(in the rows, 128 means zero)
Each path below is one point turned by a fixed rotation once a step. After each direction that follows a path, write how fast that rotation turns it, in degrees a step (0 if it stays still).
Each turn is a multiple of 5 degrees from 10 to 175, or 0.

[137 112 116 115 131 123 146 119 128 135 138 127 143 130 133 125 130 123
 121 131 140 137 111 117 139 124 130 141 103 119 129 144 126 124 120 139
 118 136 124 119 134 119 141 135 128 138 118]
[141 113 127 124 119 129 145 119 129 138 128 124 134 109 138 123 133 127
 111 128 146 138 123 116 131 119 119 132 104 123 112 124 140 124 123 140
 127 147 132 126 138 131 135 138 117 133 129]
[146 119 128 112 127 132 146 119 125 136 128 128 143 131 134 128 129 126
 128 132 135 142 108 111 135 114 123 147 111 118 127 129 128 126 122 135
 121 138 117 125 131 114 140 144 129 134 118]
[145 108 117 124 127 126 143 123 126 135 134 122 136 108 142 130 128 125
 113 128 145 136 119 124 127 123 126 140 102 131 114 139 130 121 124 140
 129 139 127 121 142 125 133 127 123 133 120]
[139 124 130 115 118 136 149 125 126 134 128 129 142 125 136 124 129 129
 123 123 139 143 111 114 132 115 128 137  99 121 119 123 133 128 122 122
 118 138 128 124 132 129 143 147 122 130 122]
[141 105 116 123 133 119 143 121 121 132 129 126 138 120 136 125 128 123
 116 131 145 140 106 122 128 118 125 139 110 132 130 139 134 129 123 146
 128 137 126 121 142 122 142 135 128 141 123]
[138 113 126 119 109 129 146 125 130 137 128 127 143 115 134 126 129 129
 117 125 144 134 117 116 137 110 120 132 105 116 111 132 133 123 129 121
 122 137 126 124 133 125 139 134 118 132 122]
[136 114 117 114 137 129 145 116 126 136 133 126 137 127 130 122 132 125
 118 130 143 139 115 111 134 126 128 141 106 119 129 134 131 128 115 143
 120 139 126 122 135 129 144 143 130 136 120]
[148 112 132 128 116 123 143 119 128 134 130 124 141 111 138 127 132 125
 116 132 140 139 119 118 132 113 118 134 109 123 114 130 137 121 127 139
 128 148 128 124 138 120 132 133 118 135 131]
[142 118 120 111 126 138 146 121 128 141 131 127 139 129 137 126 126 128
 121 125 138 138 113 114 135 120 124 147 105 122 117 132 125 130 123 133
 122 131 116 125 133 119 141 141 131 133 114]
[145 114 123 125 129 124 142 123 123 129 131 123 140 108 140 131 132 123
 118 133 145 139 115 122 122 121 129 136  98 128 123 134 138 120 118 138
 127 146 133 122 140 129 134 131 122 132 123]
[141 119 129 119 113 134 150 124 127 136 130 130 142 128 137 120 127 128
 119 122 135 144 109 115 136 113 125 138 105 128 118 128 131 134 131 128
 123 134 126 121 135 120 144 145 123 136 125]
[140 104 112 119 134 122 140 122 121 135 123 127 138 116 134 131 131 126
 116 132 151 133 108 120 127 117 122 139 108 124 127 137 135 126 119 139
 126 136 125 125 138 126 142 133 129 134 117]
[137 115 130 121 112 126 147 123 132 133 137 128 145 120 133 123 131 126
 117 129 137 141 118 116 140 116 128 131  98 116 114 136 132 122 126 127
 119 143 132 120 134 124 137 137 116 135 128]
[142 112 119 116 133 131 146 118 125 140 127 126 132 127 133 122 129 129
 114 125 145 137 115 112 132 124 118 142 112 124 126 126 135 132 116 149
 125 138 123 126 137 126 143 144 130 136 119]
[145 113 129 123 118 124 140 121 128 133 132 125 149 114 139 132 130 125
 125 136 138 138 115 119 131 109 123 138 107 116 115 136 132 118 127 132
 126 147 122 123 135 118 131 130 122 131 124]
[142 119 119 114 126 140 150 121 129 138 136 126 134 124 139 122 128 128
 114 120 140 140 118 115 136 128 129 143  99 131 116 134 126 129 122 136
 121 131 124 122 135 125 141 141 128 134 115]
[144 115 127 124 128 122 141 125 120 131 123 126 143 114 139 129 130 126
 124 134 145 141 107 120 120 113 125 137 105 123 127 126 140 126 120 135
 126 148 130 124 140 128 137 137 122 130 125]
[139 113 123 119 116 130 146 122 129 135 136 130 140 125 134 123 129 125
 118 124 136 144 109 119 142 113 128 139 107 130 117 140 127 128 132 129
 124 130 123 117 136 114 144 139 124 141 121]
[138 109 116 118 128 124 144 123 123 138 123 124 137 115 136 128 128 130
 115 128 155 130 115 118 127 123 120 136 101 117 125 129 137 125 117 135
 120 138 128 128 135 135 139 134 122 130 117]
[137 117 130 122 120 127 145 118 132 132 136 130 146 123 131 122 134 122
 124 134 133 145 114 112 140 114 131 135 106 117 118 136 133 124 125 134
 123 145 128 118 135 120 142 143 121 137 132]
[148 107 119 118 125 128 146 120 125 142 128 123 129 119 139 125 128 130
 111 124 146 132 118 117 136 124 113 141 113 129 122 129 131 129 122 146
 126 134 121 128 136 120 136 135 127 137 115]
[141 120 125 118 126 132 140 122 128 134 130 127 150 116 136 132 130 125
 128 136 139 139 115 115 127 113 128 140  99 111 113 135 131 121 122 127
 121 146 123 123 136 126 135 134 123 126 123]
[146 115 123 120 124 133 150 121 127 131 137 126 131 121 139 122 130 125
 112 121 139 144 115 118 136 125 129 139 104 139 123 132 132 127 120 141
 126 133 130 120 136 121 142 143 127 139 120]
[141 114 125 122 122 124 141 126 120 138 119 126 146 118 139 129 122 129
 123 129 146 137 105 120 124 109 118 137 106 120 120 125 136 131 127 130
 124 141 122 126 139 127 138 135 121 129 123]
[137 111 116 117 125 131 146 120 130 131 139 130 140 121 131 125 136 122
 119 127 140 141 112 118 140 118 135 138 104 127 121 147 128 123 125 130
 125 132 127 119 134 121 143 139 129 140 119]
[140 112 125 122 119 121 149 124 123 138 125 124 137 118 138 123 125 132
 111 125 148 134 117 116 131 123 117 132 103 119 123 124 138 128 119 140
 118 142 133 126 137 132 137 136 116 133 125]
Speeds:
[124 132 128 127 129 129 127 128 129 130 131 129 133 135 128 126 124 128
 130 129 123 131 126 126 130 128 130 129 126 125 127 130 124 131 131 128
 126 127 125 125 130 127 129 129 128 128 130] : 160
[131 126 131 130 126 126 127 127 127 129 125 129 128 130 128 127 127 128
 129 129 126 130 124 128 128 123 123 129 135 131 129 126 129 131 132 131
 132 128 125 129 129 123 129 129 129 131 130] : 115
